Which row each row swaps with, under one turn or mirror:
The rows were stretched afterwards, more along some directions than others.
zik: [ -7  23 -11   1 -20  30  -1  -3   3 -24  17 -20  28   9 -10 -18 -13   7]
pup: [  7  -4 -22  19 -13  24  -2 -17  20 -17   1 -40  17  -6  -7 -26   4 -26]
Fegi: [  2   9 -16 -12 -19  15 -10  -1  19 -17  10 -26  26  -6 -17 -18 -21  -1]
Nug: [ -1 -21 -30   8  -6   6  -4  -8  15  -8  17 -45   5   1 -13   1  -6 -41]
Ziput: [  9   7 -10 -11 -12 -11   7  -4 -13 -17  11 -22  16   1  19  -4 -25  -8]
Nusas: [  8 -20  -8  18 -15 -10  13 -29  15 -11   0 -27  10 -21  10   1   2 -14]
veli: [  3  15 -16  17  -1  25  -6 -15  15 -14 -15 -11  10   4 -16  -1  20 -24]
farus: [  1  -3 -18  18   5  11   4 -11  10   2  14 -28   6  13   4   3 -10 -41]
tepa: [-12 -29  -7   9 -29   1  -9  -7  25   5  33 -36   6  -3  -4   0  -9  -8]
tede: [ 10   0  19   8  11   1   8  -8 -21 -15 -24  21   6 -18  16  -8  19  26]
tevur: [ 13  -2  16   3  10  -9   8  -5 -13 -13 -32  11   5 -27   8  -9  15  24]
nem: [ 13  24 -10   6   0  23  -2  -3   2 -19   1 -11  17  13  -4 -12   2 -14]
zogis: [ -8  20  -2   1   5  19  14   8  -4  -9 -13   3  13  -8  12  -2   5  11]
Sebib: [-13 -30  -5   5 -24  -1 -11  -3  21  10  35 -25  -3   3 -12   2 -12  -9]
renut: [ 23 -18  -6  12  11 -44  13 -28   6 -13  -3 -31   8 -17  17  17  27 -35]
pitu: [-10   2 -24   6 -13   6  -9 -17   7 -13   4 -24  24   3 -15  -9   4 -29]
Dilu: [ -9 -27  -6   7 -29  -1  -5  -7  23  -2  37 -39   6   1  -5   2  -2 -10]
zilug: [ 25 -15   0  12  12 -44  16 -24   5  -8 -15 -24   7 -27  22  12  27 -30]
bobop: [ -4  23 -12   3  -7  -7   3 -11  -9 -11  38  -1  21  11   5  22   6 -12]
Rozag: [  1   2 -19   6   3 -10  11 -20  10 -30 -24 -34  20  -1 -17 -10  13 -18]
zoput: [-14 -21 -13   4 -25   2  -8  -7  27   1  34 -37   9  -5  -6   4 -17  -7]
dobaf: [ 25  -9  -8  14   9 -43  18 -30   2 -15  -8 -30  14 -22  25  11  18 -34]
Rupa: [ 25 -10  -3  17  13 -42  12 -27   5 -10 -13 -22   8 -19  20   5  27 -37]
dal: [  8   9  11   5  10  -2   5  -4 -20 -16 -26  11   8 -18   6  -6  19  24]
Sor: [ 10   0  20   2  15   1  10  -2 -17 -11 -32  19   5 -20  11  -7   7  30]
tel: [  4   9  -5  -4   9   0  21  -5 -14   0  -3  12   8 -13  29  23  -9   8]
Fuba: [  0  -3  11  -7   5  18   1  19   2  11   6  25 -11  11   8  -1 -18  13]
kuz: [  8   8 -24  15   3 -12  15 -18  13 -13 -23 -40  10 -11  -1  -5   9 -44]
zosuf: [ 12   6   9   6  13  -3  11  -8 -21 -16 -28   9   8 -21  12  -1  10  23]
zer: [ 22  -7 -12  14  10 -46  13 -31   3 -14   0 -22   9 -20  18  17  37 -42]
toz: [ -2  13 -22  -7  -1  16   0  -2  -2  -3  10 -17  28  -4  10 -13 -20 -14]
Gal: [ 14   7 -34  13  36  -8  24 -19  -3 -28 -25 -38  18  -2  18 -18   6 -42]
navo: [ 24 -11   1  15  16 -38  18 -28  -3 -10  -5 -13   8 -17  34  15  30 -34]
zuve: [  7  -4  -5  12 -12   8  -3 -15   7  -6  -2 -39   3  -8   5   7  -8  -3]
Feg: [ 1  5  0 -9 -7 11  1 14  7  0 23 13 -7 13  1  8 -7  5]
laro: [ -9  21  -8   8 -11  15  -3 -10  13  -6 -33 -28  21 -24 -19 -16  -5  12]
Kedun: [ -2  -1  -7  -6  -1  17   5  14   4  -7  17   9  -6  11   6   2 -16   1]
zukiv: [ 10   5  11   5  14  -6   2  -7 -17 -12 -27  25   2 -20   3  -7  20  19]
Vuzez: [ 20 -20  -2  16   7 -40   9 -27  10  -8   1 -22   8 -15  13  12  30 -34]
tetel: [ 12  -1  13   0  14  -6   6  -3 -18 -16 -26  17   3 -15   5  -5  11  25]
sozo: [ -2 -17   0  27  -6   1   4 -17  32   2 -19 -29   8 -19   0 -21   4 -19]
lonu: [  5   2  -3  25   3   6   1 -12  -1 -10  13  10  -4  14  -6   3  13 -21]
neda: [ -2   2 -11  15  22   6   5 -16  13  -3 -41 -21   4  -5 -16  10  13  -9]
gel: [  1   3   3  -8   0  19   3  19   1   3  11  23  -7  11  11   0 -14  11]
Zuv: [ -4  -5 -19  11 -11   6  -9 -13   4  -7  18 -41  22   7  -9 -12  -8 -28]
sakeg: [ 23 -19  -2  16   9 -39  19 -29   7 -14  -7 -32  10 -20  22  14  28 -34]
nikof: [ 10   1  15   2  16  -1   5   1 -20 -12 -20  29   1 -10   5  -1  20  23]
nolis: [ -2  16 -20  11  14  17   5 -19   6 -25 -31 -42  33 -19  -4 -27  -2  11]

Rupa pairs with dal
zukiv pairs with zer
zogis pairs with sozo
kuz pairs with laro
zik pairs with farus

